In the rows, 128 means zero.
The rows of T fall into 3 groups, which share some directions, and each row is roughly a mix of its group's hidden directions.
T, 129 rows:
[[ 90 171 145 108 164 132 149 139 140 161  92]
 [131 153 161  93 144 125 103 155 168 150  86]
 [ 88 112 110 102 129 116 101 134  63 108 128]
 [154 133 111 122 170 187 129 135 121 117  84]
 [136 180 113 147 138  85 122 104 150 121 171]
 [171 107 115 172  98 116 152 124 167 103 146]
 [158 122 180  99  93 137 134 107  82 121 127]
 [103  76 123 122 137 173 166 124 123 130  90]
 [116 103  83 140 149 131 115 188 158 143 122]
 [ 88 135 143  91 142 150 109 155  76 130 155]
 [110 134 156 129  77  73 131 119 122 136 167]
 [120 155 118 162 168 120 160 148  98 101 169]
 [113 161 124 174 142  99 143 113 113 124 184]
 [109 121 120 101  83 110 160 152  87  98 103]
 [161 120 102 103 168 142  91 115 148 133  81]
 [159  90 175  91 145 143 118 167 122 141 122]
 [109 138 150 142 113  79 109 114 160 169 164]
 [164 100  96 160  95 105 118 128 119  81 146]
 [116 127 174  90 134 144 142  95 144 122  76]
 [123 126  96 163 103 139 156 103  83 114 170]
 [125 159 135 170 126  91 126 103 114 125 187]
 [104 177 118 140 156 101 131 157 178 136 116]
 [158 101 103 157  92 121 122 129  96  95 171]
 [146 108 134 105 119 130  82  98 171 164  99]
 [156 124 132 139 126 134 142 150  96 131 204]
 [146 127  96 176  94 104 152 101 149 117  94]
 [ 95 121 130  94 132 139  96 141  66 126 158]
 [ 86 137 148 160 101  94 148 134 101 137 173]
 [146 103 133  87 137 165 110 138 136 138  67]
 [117 168  80 143 122 111  89 139 164 153 110]
 [109 135  88 116 114 123 124 148  72  82 147]
 [118 114 176  87 163 158 109 127 131 167 138]
 [112 117 186 114 144 138 150 114 133 138  71]
 [142 143 142 140 193 125 106 112 152 171 143]
 [125 112 135 130 110  77 109  95 163 145 175]
 [107 124 128 143 123 146 179  68 102 117 108]
 [140 130 104 155 154 119  94  78 168 149 150]
 [113 152 149 153 128  92 128 121 167 160 179]
 [102 120  71 138 105 138 149 155 120  87 101]
 [158 136 106 174  88 123 151 142 149  95 159]
 [102 105 120 111  88 114 162 165  94  91 123]
 [ 65 140 139 105 128 128  98 111 108 159  95]
 [145 107  93 104 120 138 124 140 103  73 172]
 [157 102 121 132 130 130 144 148  80 110 187]
 [118  64 101 129 118 176 137 150 110 136 134]
 [ 88 131 138  83 148 138  96 141  79 138 150]
 [142 136 110 132 173 188 129 135 118 126  82]
 [147 123 168 145 135 136 131 110 186 170 105]
 [159 114 125 146 124 121 151  98 195 132  97]
 [104 176 130 113 161 126 150 137 152 143  76]
 [111 135  88 118 118 118 126 149  67  87 146]
 [112 137  95 114 123 122 125 154  67  91 159]
 [113 120 173  88 161 157 115 126 122 172 149]
 [120 121  73 146  80 158 114 115 102 134 154]
 [148 102 140  80 144 165 123 140 137 143  75]
 [146 113 125 110 143 177 122 173 115  97  86]
 [111 141 135  99 131 113 102  98 173 119  72]
 [129 164 165 101 145  96 108 118 168 125  87]
 [128 120 125 173  87 105 119  93 175 142 106]
 [140 102 117  86 141 159 119 148 126 126  64]
 [139 109 178  94 169 146 102 128 142 165 134]
 [ 95 111  88 143 103 174 133  99 125 156  99]
 [134 131 148 197  89 110 131 120 147 158 121]
 [152 116 152 138 133 132 135 100 195 153  95]
 [153 111 124 118 130 119  91 198 131 132 160]
 [112 152 138 170 145  96 126 119 148 151 186]
 [ 89 146 117 165 125  91 133 137 163 149 171]
 [111 124 144 102 135 144 102  93 162 150  70]
 [137 151 169  99 156  99 104 138 176 134 104]
 [158 108 169 115 131 126  91 183 126 153 142]
 [150 102 157 130 133 139 170 119  80 110 170]
 [167  83 109 134 118 129 142 133 103  90 174]
 [149 139 109 139 206 161 132 119 115 126 123]
 [134 144 139 100 133 116  78 171 174 147 112]
 [ 79 150 126  76 159 137 113 143  94 128 116]
 [112 117  96 132  72 111 151 124 100  81 133]
 [140 118 107  93 156 134 140 158  80  87 153]
 [ 81 102 122 135  77 102 140 140 162 139 151]
 [126 107 121 149  88 127 117  78 170 136  91]
 [150 152 137 103 142  89  77 153 169 126 125]
 [106  87 153 112 118 176 154 109 112 135  88]
 [139 130 114 134  89 149 137 120 178 112 185]
 [136 110 137 127 162 127 106 186 164 168 121]
 [116 138 184  99 147 120 140 106 153 120  78]
 [ 87 120 107 102 128 119 101 129  65 109 110]
 [135 109 125  70 152 157 112 127  98 117 171]
 [146  85 162  89 132 140 100 163 126 131  91]
 [ 97  96  89 145 107 177 142 102 120 148 108]
 [139 160 150 112 188 130 161 147 124 157 104]
 [142  78 161  84 134 145 113 162 127 123  97]
 [ 71 113 120 154 101  93 130 107 131 165 149]
 [187 131 126  97 146 159 116 137 127  88 100]
 [163 122 182  96  94 129 138 124  95 105 146]
 [111 109 184 119 138 141 149 129 121 139  67]
 [132 117  79 165 127 153 146 106 113 158 172]
 [108 145 115 153 154 128 175 163 102  96 161]
 [128 139 198 108 133 109 140  95 123 110  96]
 [ 90 120 157  89 154 133 104 106 147 166  97]
 [146 124 136 112 154 127  86 102 168 177 104]
 [114 122 168  88 163 153 109 112 133 172 106]
 [ 84 120 140  82 150 135 101 116  84 154 119]
 [165 126 178 116 100 142 101 112  94 155 152]
 [111  71 101 134 133 174 137 148 130 157 102]
 [ 95 129 135 151 100  71 125 111 126 144 175]
 [161 145 167 119 150 114 110  83 144 169 151]
 [186 112 142 168 123 122 145 137 153 130 171]
 [144 165 168 127 119  99 134  76 113 106 154]
 [ 95 123  98 109 124 119 112 136  58 102 128]
 [134 112  91 166 109 144 142 130  86 135 179]
 [138 165  79 160 114 108 110 122 125 135 178]
 [111  98 179 105 136 141 151 125 122 115  72]
 [139  96 141 140 139 145 182 125  81 112 162]
 [135  95 133  87 141 163 115 142 134 146  69]
 [140 161  82 157 116 103 106 142 126 127 180]
 [ 92 152 142 107 147 133 129 119 164 152  69]
 [104 101 142 108  58  99 121 144 148 132 125]
 [137 165 108 148 184 133 163 149 119 102 151]
 [151 113 177 129 129 165 123 130 148 162 175]
 [157 155 166 111 151  77 122 146 134  95 151]
 [137 113 175 121 115  97 106 120 159 152 179]
 [ 96  92  89 133  86  85 112 124 117 104 130]
 [ 90  88 103 112  95 131 127 169 141 123  89]
 [137 107 171  84 140 124  99 154 151 127  85]
 [ 98 131 123 137 121 152 162  63 125 133  93]
 [124 131 157 127 129 103  97 113 178 183 143]
 [124 157 188 106 141 103 142  96 142 108  98]
 [105 143  83 151 168 134 146 176 151 111 126]
 [159 120 137 137 130 136 151 112 205 130 106]
 [164 139 158 108 185 150 114 109 126 162 112]]

Here is one row of each group, with its name. Which group are the others in?
[132 114 160  85 149 134 116 168 152 132  78] => (77)
[ 88 142  99 146 103 109 121 115  81 122  84] => (96)
[110 123 120 143  78 137 161 159 111  78 148] => (79)

[ 75 109  90 158 122  97 112 104 139 160 129] => (79)
[141 108 135 159  95 123 128  97 196 140 128] => (96)
[156 170 177 113 128 104 133  83 118 118 149] => (77)
[123 189 150 119 147  89 133 103 160 115 108] => (77)
[100 108 152 115 128 158 174  78 123 113 100] => (77)
[164 134 127 145 138 129 148 168  83 112 178] => (96)
[143 144 100 155 151 138  93  85 175 151 129] => (79)
[113 107 130 102 100 117 114 140 195 161 111] => (79)
[102 156  93 126 124 113  99 116 168 132  74] => (77)
[ 94 133  94  68 149 130 120 129 120  91 106] => (96)
[141  95 106 162  75 120 111 113 107 104 160] => (96)
